Families of rows that turns and mirrors carry onto each other, the same ones carrying the whole set onto itself: the rest of each named row's family, in list order:
4 families of 8 rows:
j430: [-11   7  -9  29  -5 -21 -23   5  47  -1  27 -26  37  -4  10   4   0 -21
  35  11]
j61: [  8  12 -22  -9 -13 -33  16  -5 -42  40   8  12  12   8   5  33  28   1
  -4  -3]
j803: [-26  23 -20  12   9  -6  -2  13   6  11  21 -22  49 -20  -9  19  35   0
  36  -1]
j836: [ 11 -35  -8  -9 -36 -10  14  -3 -26  10  24  10 -22  15  22  -9  15 -16
  17  21]
j525: [-20  -1 -18  13  14  -6   0  26  21  -7  30 -27  15 -14  -5  13  37 -13
  43  -9]
j455: [-13  11  -8  25   1 -11 -13  12  16 -13  37 -25  40 -19   4   3  35   1
  49   0]
j127: [  4 -24 -19  -7 -48   2  11  10 -10  25  22   0 -15  17   0  -6  -7  11
   8  18]
j516: [ -6  22  -5  20   0   6   2  23   7 -26  19  -4  20   3  25 -28   7 -35
  34  14]
j713: [ -5   5  -9  40 -17 -40 -22   6  50  17  22 -16  22   7  14  13   4 -17
  30   0]
j56: [ 27  19 -28  37   4  -1   6  18   8 -28  12 -33  21   4  19  -1  36 -32
  10  -3]
j121: [-20   3  -1  18  -8 -15  -3  17  10   5  32 -15  27 -15   3   7  48   1
  52 -23]
j720: [ -5  11 -19   8   0  -6  11  25  15 -27  35 -17  12  23  25 -18  14 -44
  14  10]
j10: [ 22 -26 -39  29 -32 -15   9 -14 -27  36   9   1  -8  12  11  30  29   4
   4  33]
j830: [ 17  17  -1  12 -20 -33   0 -22  -1  41   0  35  15  18   9  23  16  10
  -7  31]
j215: [  0  21 -14   5 -25 -49  10 -18  25  33  18  26  10  16  10  40  12  -1
   3  15]
j808: [  8 -27  -9  -6 -53 -15   8 -14 -20  36  24  11   6  14  11  -9   4   7
  12  31]
j554: [-10  12  -9   4  -7  -7  13  11   5 -21  22   3   6   3  31 -29  15 -47
  24  31]
j835: [ 49 -25 -29  39 -28 -14   2 -15 -27  14   2  -2  -9   6  25  15  28 -11
   8  19]
j6: [ 12  14 -11   2  -4 -22  -4 -28  13  22  14  25  19  25   3  34  17   1
 -25  27]
j467: [  3   7  -1 -13 -10 -20  16  -7 -37  47  -5  24  26  -1   1  20  24   2
  16  12]
j976: [  7 -27 -26 -10 -44 -12  10  -6 -23  31  16   7 -23   1   2   6  13   5
   0  20]
j587: [ 27  23   0  39  -1  -1  -2  19  11 -25   1 -32  30   9  20  -7  25 -23
  26  19]
j770: [ -2  14 -16 -12 -14 -29  26  -7 -18  34   7   7  22 -11  -2  45  39   2
  25 -12]
j402: [ 31 -20 -30  33 -41  -8   4 -23 -31  40   5   6  19  -2  13  12  25  10
  13  21]
j971: [  3  12 -20 -22  11 -22   8  -3 -42  31  12   9  30  -5  -4  28  21  -4
   2   3]
j997: [ 40  19 -10  34  -5 -12   6   5   0 -22  -6 -32  21  -6  25  -3  44 -30
  17  24]
j218: [ -2   9 -24  35   6 -31 -18  19  52  -5  29 -23   8   2   4  16  12 -14
  22   9]
j736: [  5   8 -13  -2 -24 -24  10 -24   0  37   8  27   4  29   7  36  23  -4
 -21  10]
j982: [ 26 -18 -45  51 -30   3   9   0 -26  30   9  -5   5  15   8  25  23  15
  13  22]
j846: [ -6  -6  -4  10  -9  10  -5  27 -10 -13  24 -15  10  19  18 -37   3 -28
  17  23]
j29: [ 32   3 -18  57  -5  13 -15  12  -5 -15   3 -25  20  10  20 -12  27 -16
   7  18]
j378: [-16  29 -14  19  -7 -28 -18   4  50   7  26 -14  34   5  -2  15   4  -1
   9  22]

Same family as j982: j127, j713, j121, j554, j6, j971, j997
Same family as j587: j430, j61, j455, j516, j10, j976, j736

Families of rows that turns and mirrors carry onto each other, the same ones carrying the whole set onto itself: the rest of each named row's family, in list order:
9 families of 4 rows:
j48: [-25  33  61 -12  -9 -53   7 -56  -1 -21   1   4  19 -15 -11 -20  36 -18
 -12 -16   0 -19   0  56   1 -16 -40]
j767: [-40 -10  21  13  -1 -14 -50 -22   1 -53 -20   4  22 -14 -33   6 -31 -12
 -16  -3  -3 -24  11  18  16 -32  19]
j751: [-25  32  66 -14 -21 -24  14  -9 -23  -9 -19  -3  34   2   7  -7   5 -12
  -6 -12  41 -28 -13  25  26 -34  -6]
j574: [  2   3  34   6  -2  13 -53 -42  10 -13  31  15 -13 -10  -2  11  19  33
   9 -10  -4  -2   6  19  11 -31   3]
j192: [-21  15  63 -12 -10  -8  22  -7 -13  -7 -26  13  32 -15  -8  21  10 -33
 -22 -26  29 -32 -14  23   5 -13 -13]
j187: [  0   3  45  -6   2  12 -44 -41  17 -16  13  20 -12  -5 -22  26 -13   3
  27  -5 -36 -15  -2  37   2 -23   7]
j41: [-52 -20  52  22 -33  -1 -43 -25  28 -11 -23 -16  17 -28 -22  19 -24 -12
  -9 -18  -5  -8  18   7   1 -33  17]
j727: [ -1 -15  33   8   3  -6 -50 -35  14   6  35   6  -4  -5   4  11  -6   1
  28  -6 -28  -8  -5  16  -7 -41   4]
j951: [-45  14  63   2 -22 -24  22 -18   1   6 -10   7  53 -14   3 -14   3 -15
 -10 -31  33 -34  -9  13  17 -30  13]
j7: [-40  24  40  -2   0 -57   8 -33 -10 -11  -5  10  26 -10  -6  -9  26 -13
  11   3   2 -13  15  54  -1   9 -49]
j95: [ 10  11  52  -6 -15  -4 -59 -23  12 -21  14  15 -27  -5   3   7  -5  12
   1   1 -26  -8   1  28  15 -42  14]
j240: [  2  -8  62   7   7 -16 -58 -37  26   1  14   6 -19 -14  -9  -4 -25   5
   9   3 -36 -19   5  29  10 -33 -10]
j542: [ -3   3  50   4   7 -29 -34 -39  26   6  22  15 -18  -7  18  10 -10   8
   0  -7 -38 -10  -2  14  17 -34  21]
j777: [-38 -28  35  27   3 -17 -52 -30  19 -33 -18  -6  16   0 -33 -12  -8   1
 -15 -24 -13  -9  25  15   0 -34  26]
j436: [-30  19  80 -18 -31 -20  10  -7 -27  -1  -6 -14  41  -9  -8 -11  18  -9
  11 -30  11 -26 -15   1  20 -14  -8]
j18: [-38  13  58  -4 -19 -22  -9  -9 -26  15 -17  -4  13 -31  -1   2   7 -17
  -9 -12  51 -25 -30  32  18 -10  -6]
j125: [-33  34  32  -1   0 -45   1 -36  26 -21 -21  -8  -2  -1  -1  13  39   2
 -14  -1   8 -14  22  30  -4   7 -43]
j12: [ -5  10  41  -8  -9 -21 -46 -31   9  -3  44   7   8  -6   2   8  -4   7
  25  11 -39  -1  20  29  -1 -21  18]
j672: [-42 -19  39  40  -8   6 -47 -16  18 -36 -21  -8  26 -21  -4   0 -21  -4
   1 -17 -21 -15  18  17  17 -19  19]
j19: [-31  23  37 -22 -11 -32   5 -37  21 -27  -2  10  24 -21 -12 -21  52   2
   3 -18  18 -15   8  41 -20  -6 -39]
j272: [-33  31  40   0  -2 -45  -8 -33   6  -7  24   3  26  -9   2 -10  51   4
 -19  -1  18 -25   3  52  -1   6 -38]
j8: [-38  27  20   1  16 -30  11 -21   6 -14  12   7  13  -5 -14   6  38 -16
  21 -16   7 -25  12  51 -21  -4 -37]
j522: [-53 -17  38  34 -14 -17 -74 -14   9 -16  -5  -6  26 -15 -26   1 -13  13
  -6 -19  -4 -13   6  29  22 -25  21]
j350: [-23  17  67   8 -28 -13  10  -9 -13  13  -9   0  24 -26   0   0  17 -26
   6 -36  32 -31 -29  14  10 -20 -32]
j545: [-14  33  38 -20 -33 -38  15 -31  23 -14  -1  11  15 -20  -4   3  38  13
   4   9  -2 -14  12  51 -10  -1 -31]
j575: [ -5  29  58  15   0   9 -45 -33 -10 -10  28  14   3   1   8  -5 -13   9
  40  -6 -16  -6   3  42  10 -37  12]
j872: [-37  25  60 -10 -31 -14   4 -15 -15  19 -28  -8  30   7   3   2  23 -23
 -12 -32  37 -32  -6  21  13 -21  -8]
j110: [-30  37  50 -23   6 -50   4 -27  17 -13   5   5  23 -28 -18  -7  49 -15
   1   1   3 -11   3  55  -9 -12 -30]
j478: [-19 -18  25  42 -23 -19 -47 -17  28 -11 -36  -1  19 -19 -14  -1 -10 -10
 -19 -10 -19 -11  26  28 -12 -27  20]
j925: [-53 -30  37   5 -19 -23 -53 -24  16 -34 -34 -13  11 -26 -40   4 -14  14
   5 -19 -11 -17  -1  10  -5 -16  -7]
j291: [-17  17  70  -8 -21 -16   7   7 -13   7 -31   3  36  -3  -3 -15  34 -14
 -10 -30  18 -32   2  15  19 -23 -30]
j225: [-40  -9  31  30 -13 -21 -60 -20  16 -25 -30 -14   6 -27 -10  11 -34 -12
   0  -9  -7   2  25  25  12 -15  14]
j262: [-45  34  66 -10 -26 -29  -2 -42   8 -21  -3  10  27 -20 -19 -14  26  -4
   8  -1   5 -15  24  57 -18 -18 -53]
j649: [ 11  -8  43  -3 -10 -18 -54 -45  10  -7  29  12  -2 -12  -4  14 -25  28
  11  -3 -29 -11   0  30  -4 -32  -4]
j512: [-10  17  56   0  -3 -21  -5 -12 -23  10  -1  18  44 -22   8 -12  17 -34
 -19 -19  28 -24 -27  18  -2 -42   7]
j490: [-26 -25  38  38 -17 -14 -55 -18  -3 -22 -23 -10  14 -11  -7   2  -9  -8
  -2 -39 -39  -4  20  27   6 -28  17]

Same family as j649: j672, j872, j110
Same family as j48: j240, j291, j490
Same family as j545: j41, j951, j12
Same family as j575: j125, j925, j512
Same family as j225: j751, j727, j19
Same family as j574: j767, j18, j8

Families of rows that turns and mirrors carry onto each other, the same ones carrying the whole set onto itself: the rest of each named row's family, in list order:
3 families of 6 rows:
j754: [-18 -34  -1 -15   6  24 -19  10  -6]
j738: [-47 -48   8  -9 -14  11 -34 -13 -16]
j986: [-19  29   9  -6 -42  10 -14  -5  11]
j183: [-53 -18  14  20 -50  -4 -25 -29 -10]
j882: [ -8 -10  15  49 -28  -9 -22 -26   4]
j30: [-1 -4  0  0 -7 24  6 19  0]
j651: [-35 -40  -5  34 -27  -2 -41 -25  -5]
j811: [-19 -49  22  14   0   7  -8  -8 -20]
j957: [-42 -22  18 -27 -19  20  -5   2 -18]
j558: [-11   9   2 -27 -11  22 -26   7  12]
j690: [-34 -50   3  26 -16  10  -5  -5 -23]
j766: [-28   2  -2  23 -44  -4 -48 -27  14]
j734: [13  5 16  6 -3 13 -4  5  7]
j475: [  1  15 -12  15 -23  10 -31  -3  23]
j130: [-13   2  -7  47 -39   1 -15 -12   8]
j159: [-31 -11  16 -35  -3   3  -1  -6  -8]
j698: [-51 -26  14   8 -29 -19 -19 -38 -11]
j492: [-20  27   8  -1 -32 -12 -15 -23  16]

Same family as j738: j754, j651, j558, j766, j475
Same family as j734: j882, j811, j159, j698, j492

Families of rows that turns and mirrors carry onto each other, the same ones carrying the whole set onto itself: the rest of each named row's family, in list order:
5 families of 4 rows:
j150: [-11 -33  -1 -46  43 -20  22  17  20 -23  18]
j137: [-28 -20 -27 -54 -16   1 -44  10  23 -24  -3]
j81: [-24  14  -6 -25  23 -29   0  24   6 -47 -14]
j753: [-44   3 -12 -33  29 -37  11   3   5 -42   1]
j548: [  5 -31  13 -38  36  -2  24   8  27  -9  -1]
j440: [-45   7   1 -24   4 -40  -5   8  13 -36  -8]
j259: [-17  -8 -36 -55   9  -6 -50   7   9 -36 -10]
j532: [-31  -4 -15 -58  -5  -2 -46  -9  17 -29  11]
j275: [-13 -45 -25  -6  14  10 -16  -7  25   8 -15]
j980: [-11 -42  22 -34  36 -23   8  12  22 -13   9]
j437: [  3 -23 -28 -13  17   9   3 -12  31  13 -17]
j539: [-19 -18 -43 -67   3  -4 -38  -6  20 -20   6]
j143: [  7 -23 -31 -16  28   5 -31  -7  26  11 -18]
j136: [-17 -33 -48 -22  23  11 -16 -13  29  11  -3]
j23: [-10 -40  13 -30  38   7  12  12  21 -16  20]
j732: [  2 -25   2 -29  52 -17   5  26  27  -7  12]
j903: [-40   4  10 -18  18 -23   4  -6   1 -45  -3]
j24: [-18   3 -23 -65 -12  -1 -32  -5  19 -30 -13]
j123: [-29  15 -12 -32   5 -29   6  -5   5 -44 -21]
j527: [-16 -21 -27  -8   8  22 -21 -13  31  11  -1]

Same family as j275: j137, j440, j980
Same family as j732: j81, j259, j143
Same family as j23: j532, j903, j527

